In the rows, zero is written as 128.
A single turn carries every row of the set below to another of its rows. Some are shown first; where does it send the rows asked next?
Q660: [135 124 118 131 121 122 133 109 152 107 115 134 122 127 136 148 124 113
 127 128 156 154 107 101 111 131  95 133 146 142 116 129 100 122 168 122
 147]
Q747: [113 139 121 110 120 156 129 170 146 152 131 109  82 111 147 117 146 114
 133 133 128 119 114  97 117 158 115 123 144  95 126 169 111 128 133 139
 109]
Q997: [137 129 123 144 115 136 135 112 155 113 117 132 129 117 140 141 132 117
 129 136 154 162 106 111 118 121  95 140 141 143 121 133  96 112 166 127
 148]
Q636: [119 150 114 145 116 145 126 144 137 143 132 124  80 108 134 101 141 114
 153 141 121  95 122 115 118 145 135 127 142  92 137 141 116 139 114 142
 104]
Q966: [154  95 115 141 129 109 131 119 120 116 112 131 104 148 125 139 123  87
 116 154 142 163 133 115 118 147 134 127 123 126 113 118 129 132 135 136
 152]
Q262: [150 118 152 119 133 133 105 115 138 104 108 108 117 114 136 124 129  90
 150 148 140 153 106 125 133 152 115 135 105 105 138 132 120  99 151 171
 143]
Q854: [149 109 127 148 125 112 136 122 116 122 113 127 101 154 132 156 120  96
 122 159 141 161 125 114 106 137 130 140 125 146 109 125 134 120 125 144
 149]
Q891: [138 132 136 127 116 122 127 114 145 122 106 130 115 121 143 144 133 115
 132 144 164 155  95 107 107 118 106 132 148 148 119 127  91 111 164 130
 148]
Q64: [107 144 121 117 123 160 139 164 145 153 137 108  74 122 143 113 148 105
 138 139 121 114 120  98 121 154 119 130 151 103 116 165 112 134 134 144
 114]
Q88: [142 131 123 141 125 124 143 116 150 112 115 136 120 107 141 135 125 118
 142 147 160 146 106 112 118 117  93 133 144 146 116 129  87 106 162 131
 139]
Q474: [150  98 122 144 135 115 149 135 113 120 115 129  99 148 144 138 122  87
 129 159 141 153 137 110 118 140 122 136 115 143 107 119 133 124 128 152
 141]
Q582: [126 139 103 142 117 139 121 148 127 141 127 125  80 108 132 109 136 114
 146 135 124  99 120 109 112 146 138 125 132  91 141 150 127 133 104 143
 100]
Q222: [128 142 107 131 122 158 134 126 132 153 152 133  87 129 128 106 140 107
 140 151 126 112 120 102 132 162 130 143 167  98 129 169 121 118 112 149
 114]
Q790: [145 115 143 127 124 131 101 117 139 109  95 101 127 120 131 130 138  91
 142 140 132 161 107 126 126 142 125 138 102 106 137 127 123 114 153 165
 151]
Q686: [147 116 158 128 123 132  93 114 137 109 110 111 111 119 138 139 123  89
 136 141 143 155  99 127 113 145 123 135 108 114 148 123 125 111 146 162
 149]
Q140: [126 143 103 151 119 141 124 142 127 151 132 130  75 115 127 105 133 112
 140 145 119  91 117 108 120 144 131 127 148  93 136 142 120 135 111 141
 103]
Q773: [115 142 123 117 122 158 132 174 141 157 123 105  78 117 136 115 143 113
 137 134 119 109 119 105 121 156 123 129 148  94 124 155 118 134 134 152
 113]
Q727: [131 139  97 125 118 155 134 134 130 154 144 139  87 124 129 109 134 117
 132 147 135 122 118  91 128 158 129 138 165 100 125 177 119 111 110 138
 113]
Q998: [147  97 114 152 127 117 137 119 117 122 111 135 108 154 142 132 125  85
 117 158 140 160 131 104 116 133 126 138 118 140 112 116 130 133 132 143
 147]
Q862: [147 122 139 120 127 136 102 116 147 101  96 105 118 118 124 131 122  96
 143 128 143 161 106 126 122 143 129 133 109 106 136 122 128 113 158 150
 149]
Q544: [127 145 111 126 115 165 131 136 131 152 147 136  83 125 127 113 135 116
 130 139 126 115 116  94 136 161 118 143 166 100 127 174 118 113 123 143
 113]

Q64 -> Q222
Q262 -> Q88
Q997 -> Q998
Now find these:
Q891 -> Q854
Q727 -> Q582
Q773 -> Q544
Q660 -> Q966

A single turn carries every row of the set below to another of its rows. Some are shown first; where does it send the rows asked next?
Q740: [101 129 121 109 120 129 129 146 140 120 124 101]
Q252: [154 147 138 119 126 123  99 108 110 129 130 133]
Q513: [104 134 127 108 120 135 136 145 136 120 116  98]
Q20: [139 135 120 113 134 123 137 128 112 106 157 147]
Q826: [158 146 131 116 131 128 137 147 136 114 114 145]
Q732: [ 99 146 133 109 119 128 120 134 169 130 125 134]
Q96: [143 140 126 119 142 119 143 122 111 100 146 136]
Q126: [ 98 133 123 101 114 137 133 151 135 123 124 106]
Q655: [105 142 125 106 110 136 122  78 125 126 127 141]
Q585: [114 144 129 111 123 131  98 151 126 124 142 111]
Q398: [107 147 131 107 112 136 127  77 124 125 121 140]
Q324: [151 146 135 109 115 129  97 114 108 133 139 142]
Q768: [153 144 122 108 121 131 132 152 136 119 126 155]
Q236: [101 155 144  99 115 142 132 137 160 131 114 136]
Q700: [144 129 133 107 119 130 144  82 117 121 126 125]
Q215: [140 142 129 108 134 130 148 127 103 105 148 147]
Q858: [139 120 115 106 112 124 126  84 125 124 145 135]
Q227: [138 129 125  92 103 139 139  92 111 127 138 139]
Q899: [107 144 128 112 115 132 124  75 127 124 123 135]
Q95: [153 141 121 120 131 120 128 147 145 116 126 146]
Q964: [154 152 145 110 120 133 107 113 103 130 126 137]
Q365: [118 136 134 112 124 131 150  95 161 137 119 117]
Q90: [110 131 120 104 110 133 137 102 163 144 139 133]
Q360: [112 140 136  94 107 148 155 105 148 142 123 134]
Q865: [121 148 141 120 136 130 110 143 125 119 124  96]
Q449: [115 153 144 103 120 145 114 151 115 124 126 110]
Q712: [106 152 145 114 128 131 131 128 166 126 109 124]

Q227 -> Q700
Q740 -> Q126
Now find these:
Q95 -> Q768
Q865 -> Q585
Q360 -> Q365
Q96 -> Q20
Q236 -> Q712
Q655 -> Q398
Q252 -> Q324

A single turn carries every row of the set below to another of its rows. Some are shown first; where does it send the rows asked next?
Q468: [125 146 125 135 143 125 151 131 138 156  99 116 132 133 104]
Q184: [136 112 132 113 138 130 113 147 144 100 102 107 109 149 145]
Q288: [154 148 120 151 141 128 159 139 122 127 130 101 131 119 122]
Q238: [133  94 126 127 147 142 111 120 147 110 132 125 121 144 125]
Q911: [132  91 135 125 153 140 118 127 148 110 121 130 119 140 116]
Q12: [137 110 135 112 140 130 115 149 143  98 100 107 109 146 142]
Q188: [134 112 133 113 139 131 113 146 145 102  98 110 106 148 142]
Q507: [140  91 133 127 152 139 119 129 145 104 130 119 127 136 121]
Q924: [142 115 121 128 125 118 108 144 129 108 127 144 137  94 144]
Q770: [141 145 122 138 142 123 153 136 132 145 117  94 148 124 116]
Q707: [153 158 136 127 129 110 139 147 113 132  97 144 120 106 133]
Q218: [145 165 124 127 120 115 127 134 115 139 103 148 115 117 142]
Q98: [131 158 105 150 129 137 139 118 130 144 127 123 114 142 129]
Q635: [157 162 124 129 121 113 131 140 110 129 114 132 126 108 148]
Q815: [134 147 130 148 146 130 161 137 131 142 101 132 111 129 102]
Q242: [127 153 108 137 132 129 138 120 136 156 119 106 137 139 122]
Q109: [136 112 132 126 132 116 115 148 134 112 107 159 129  94 128]
Q816: [128 119 118 127 123 121 101 135 135 119 117 161 124 107 140]

Q238 -> Q507
Q770 -> Q468
Now find these:
Q815 -> Q98
Q816 -> Q924
Q218 -> Q635
Q12 -> Q188

A single turn carries every row of the set below to another of its rows. Some are shown first; where does it send the rows asked next?
Q817: [127 122 120 124 146 131 141 148 114 118 122 150 132 115 121 130 131 127
 144 129  96 141 104 122 134 112 111 112 160 164 109 123 130 141 122 107
 154 153 121 122 133 128 103 125 134 121 124 136 113 137 111  92 116  95
 143]
Q527: [133 114 136 115 105 115 129 130 154 152 135 156 131  89 102 101 125 148
 126 137 120 107 141 125 138 124 162 117 134 120 129 139 145 132 148 134
 114 134 115 151  93 122 126  98 115 101 135 149 125 132 110 117 145 119
 141]
Q645: [120 106 134 116 132 137 153 114 140 123 134 140 124 124 100 121 104 121
 133 107  94 135  96 137 122 133 106 101 142 134 128 123 119 129 140 117
 128 149 105 130 120 129  84 137 129 128 144 131 131 145  97 112 127  95
 135]
Q855: [131 144 128 163 143 161 133 145 141 126 135 135 133 121 122 138  85 140
 130 129 120 127 133 114 133 123 124  84 125 127 108 128 156 147 139 122
 131  86 122 139 110 133 138 129 131 115 144 139 134 124 135 128 123 112
 125]
Q554: [113 142 146 112 143 121 119 117 114 133 130 136 120 114 145 131 120 137
 140 132 154 151 122 147 129 131 136 157 136 124 153 124 146  99 113 129
 117 120 137 132 120 126 125  82 144 122 122 121 120 140 115 128 110  83
 142]
Q240: [130 101 130 147 135 109 139 133 126 159 114 134 141 132 121  99 101 137
 120 109 143 144 101 144 107 141 151 126 109 120 155 132 137 140 131 104
 136 156 117 119  95 131 130  95 133 127 115 118 135 123 117 109 129 147
 135]
Q735: [114 115 151 116 158 125 126 116 109 140 147 116 113 131 130 119 126 137
 159 120 160 139 120 148 125 146 118 144 150 121 161 125 139  96 122 144
 116 123 125 125 137 109  95  91 132 134 116 126 135 135 120 121 110 104
 149]
Q716: [132 116 132 113 116 119 142 138 133 146 151 159 116 113 112 102 101 160
 144 139 121  95 124 107 145 132 144 119 131 128 130 125 159 153 154 124
 113 147 118 144  91 102 118  85 114 104 114 138 132 112 132 118 123 124
 137]
Q934: [127 118 122 152 129 113 144 122 114 162 118 139 160 123 127 119 137 134
 115 122 148 151 128 145 116 131 158 125 121 117 144 122 134 153 122 120
 135 149 115 113 114 142 131 115 130 118 103 123 140 116 102  99 117 153
 129]
Q979: [114 130 147 186 125 126 140 131 109 153 146 151 102 110 121 123 113 161
 122 160 120 133 125 132 117 123 144 134 141 137 110 104 147 145 168 136
 134 121 119 122 127 123 109 100 142 135 137 122 145 163 132 113 122  97
 125]
Q102: [144 118 128 121 152 111 116  84 108 118 135 145 145 113 129 135 106 138
 131 109 162  87 138 126 114 119 137 104 143 113 157 117 117 123 133 130
 151 133 117 114 120 122 119  96 152 144 139 152 137 138 123 125 118 141
 146]
Q870: [123  97 123 142 137 120 136 113 128 167 117 125 158 129 135  95 105 132
 132 131 141 129 108 142 109 148 148 125 121 134 145 140 131 157 131 120
 137 151 134 129  96 147 133 116 123 118 116 126 145 118 118  99 124 148
 123]
Q450: [111 137 152  88 144 130 117 111 116 134 140 129 123 123 148 124 120 142
 159 141 154 148 121 143 121 139 125 144 155 140 154 132 131 120 131 151
 127 128 138 130 124 127 120  91 119 137 123 110 120 129 126 105 113  92
 139]
Q688: [118 123 138 184 134 131 135 120 108 143 144 130 112 100 115 139 120 136
 133 163 120 124 127 133 101 132 134 138 146 130 103 119 123 143 171 147
 137 118 118 129 124 127 119 103 139 139 150 149 138 153 126 103 132  99
 118]
Q112: [138 138 138 151 136 157 132 158 151 123 140 140 125 134 116 128 100 141
 136 110 127 126 133 122 118 120 122  72 122 130 117 126 141 146 163 131
 138  95 103 130 122 119 123 112 123 135 155 113 124 125 133 113 135 119
 140]
Q455: [140 133 131 178 143 152 131 160 138 139 149 139 134 118 115 130 103 133
 132 111 131 124 143 126 124 119 122  71 133 126 111 122 149 138 136 128
 126  84 109 127 132 125 115 121 135 121 142 133 137 129 124 128 121 121
 141]
Q457: [145 113 123 130 121 107 147 144 124 151 135 142 115 100 110 132 138 131
 145 135 122 103 150 119 129 121 150 127 137 115 124 123 134 136 144 119
 122 136  92 130 116  89 111  85 126 104 115 160 120 107 118 118 140 136
 137]
Q731: [120 123 114 103 146 138 141 147  98 147 142 136 122 124 148 116 110 140
 170 140 119 125 133 132 105 116 129 112 135 150 155 109 115 129  97 138
 153  92 130 122 116 110 109 103 129 117 147 133 131 125 148 109 119 124
 117]
Q708: [121 125 149 182 136 120 131 140 103 135 155 147 106 109 105 137  99 152
 127 151 128 144 113 123 104 137 128 130 153 119 112 112 133 139 168 142
 126 126 100 118 118 118 119  85 139 151 135 137 142 149 138 108 119 102
 116]
Q653: [142 111 129 123 124 112 131 135 129 151 155 150 143  88 101 125 116 139
 146 144 128 116 143 110 128 136 144 109 168 113 122 133 133 145 132 143
 105 136  96 135 108 114 120  95 109 111 106 165 134 103 121 111 121 137
 122]
Q66: [129 118 125 132 146 126 129 153 115 120 137 165 145 105 109 123 118 128
 131 115 108 148  99 127 130 115 109 101 164 153 111 122 137 133 109 113
 134 147 116 120 128 136 103 116 139 124 122 138 120 138 102 100 103  91
 146]
Q445: [117 130 111 113 148 152 139 124  96 113 150 123 122 127 102 112 137 151
 144 107 128 129 133 133 135 122 124 115 103 116 166 109 132 108 122 149
 139 106 134 143 106 120 112 104 125 126 166 143 125 143 120 108 120 125
 130]
Q673: [113 117 129 122 130 131 161 116 133 124 134 147 120 126 114 129  90 128
 134 122  89 139  90 132 132 132 104 109 144 130 125 115 140 139 126 106
 125 145 106 124 115 131  88 144 133 112 125 134 145 138 110 122 112  92
 125]
Q5: [137 125 138 109 139 109 117  97 116 133 127 144 133 118 146 109 107 160
 136 121 144  86 135 130 125 115 142 102 149 138 167 118 123 142 145 132
 171 137 132 116 127 124 117 113 134 141 135 127 144 150 138 124 125 141
 151]
Q229: [139 139 135 158 152 156 136 156 133 131 128 119 118 131 115 135 101 144
 141 124 116 138 140 103 132 121 120  79 143 134 115 130 141 149 151 125
 148  97 108 132 125 119 127 134 116 132 136 133 126 123 144 116 134 131
 127]
Q974: [141 129 138 125 146 101 111  99 109 129 120 146 135 104 130 116  85 161
 115 114 144 105 128 120 138 119 147 105 149 118 167 118 139 120 122 118
 154 132 133 121 109 134 132 110 149 135 125 146 142 156 133 146 117 134
 146]
Q538: [104 129 151 111 152 120 127 109 122 141 125 112 114 119 136 128 130 141
 152 144 148 159 128 146 130 143 128 152 163 117 159 134 142 104 113 147
 129 118 125 128 131 126 112 122 124 123 109 139 140 138 127 123 121 101
 134]
Q403: [105 146 115 107 132 136 143 137 110 115 155 146 129 125 117 118 123 171
 135 127 130 152 124 133 138 123 124 111 126 106 169 101 147 128 111 157
 140 100 117 127 106 130 119 126 114 117 140 137 150 136 138 107 104 121
 119]
Q748: [123 117 155 176 140 137 124 119 105 148 150 137 109 101  98 116 104 157
 123 152 119 142 126 115 116 134 139 123 152 139 109 122 132 134 171 144
 126 129 127 136 114 134 118  96 129 154 148 133 132 164 129 107 127 100
 120]
Q611: [135 138 132 112 142  99 124  93 114 114 120 149 138 117 141 146 103 156
 129 132 152 110 135 119 124 119 140 111 157 109 160 114 128 139 130 128
 168 134 102 105 117 126 130 121 140 137 121 150 145 135 144 122 120 142
 128]
Q574: [139 107 124 144 150 125 140 113 100 155 129 123 151 132 113 113 124 133
 130 109 146 145 120 122 119 143 144 121 122 126 141 127 125 152 133 116
 131 164 124 124 105 133 130  99 121 136 106 122 127 108 108  94 115 161
 124]
Q580: [126 120 128 112 147 127 124 158 106 139 135 140 125 101 120 115  96 141
 140 119 124 158 132 127 106 118 139 104 141 127 161 116 117  99  83 135
 139  89 117 127  99 122 121  95 136 128 149 145 120 141 137 124 122 120
 119]

Q554 -> Q735
Q229 -> Q855
Now find these:
Q979 -> Q708
Q934 -> Q240
Q580 -> Q445
Q645 -> Q817
Q527 -> Q457
Q102 -> Q5

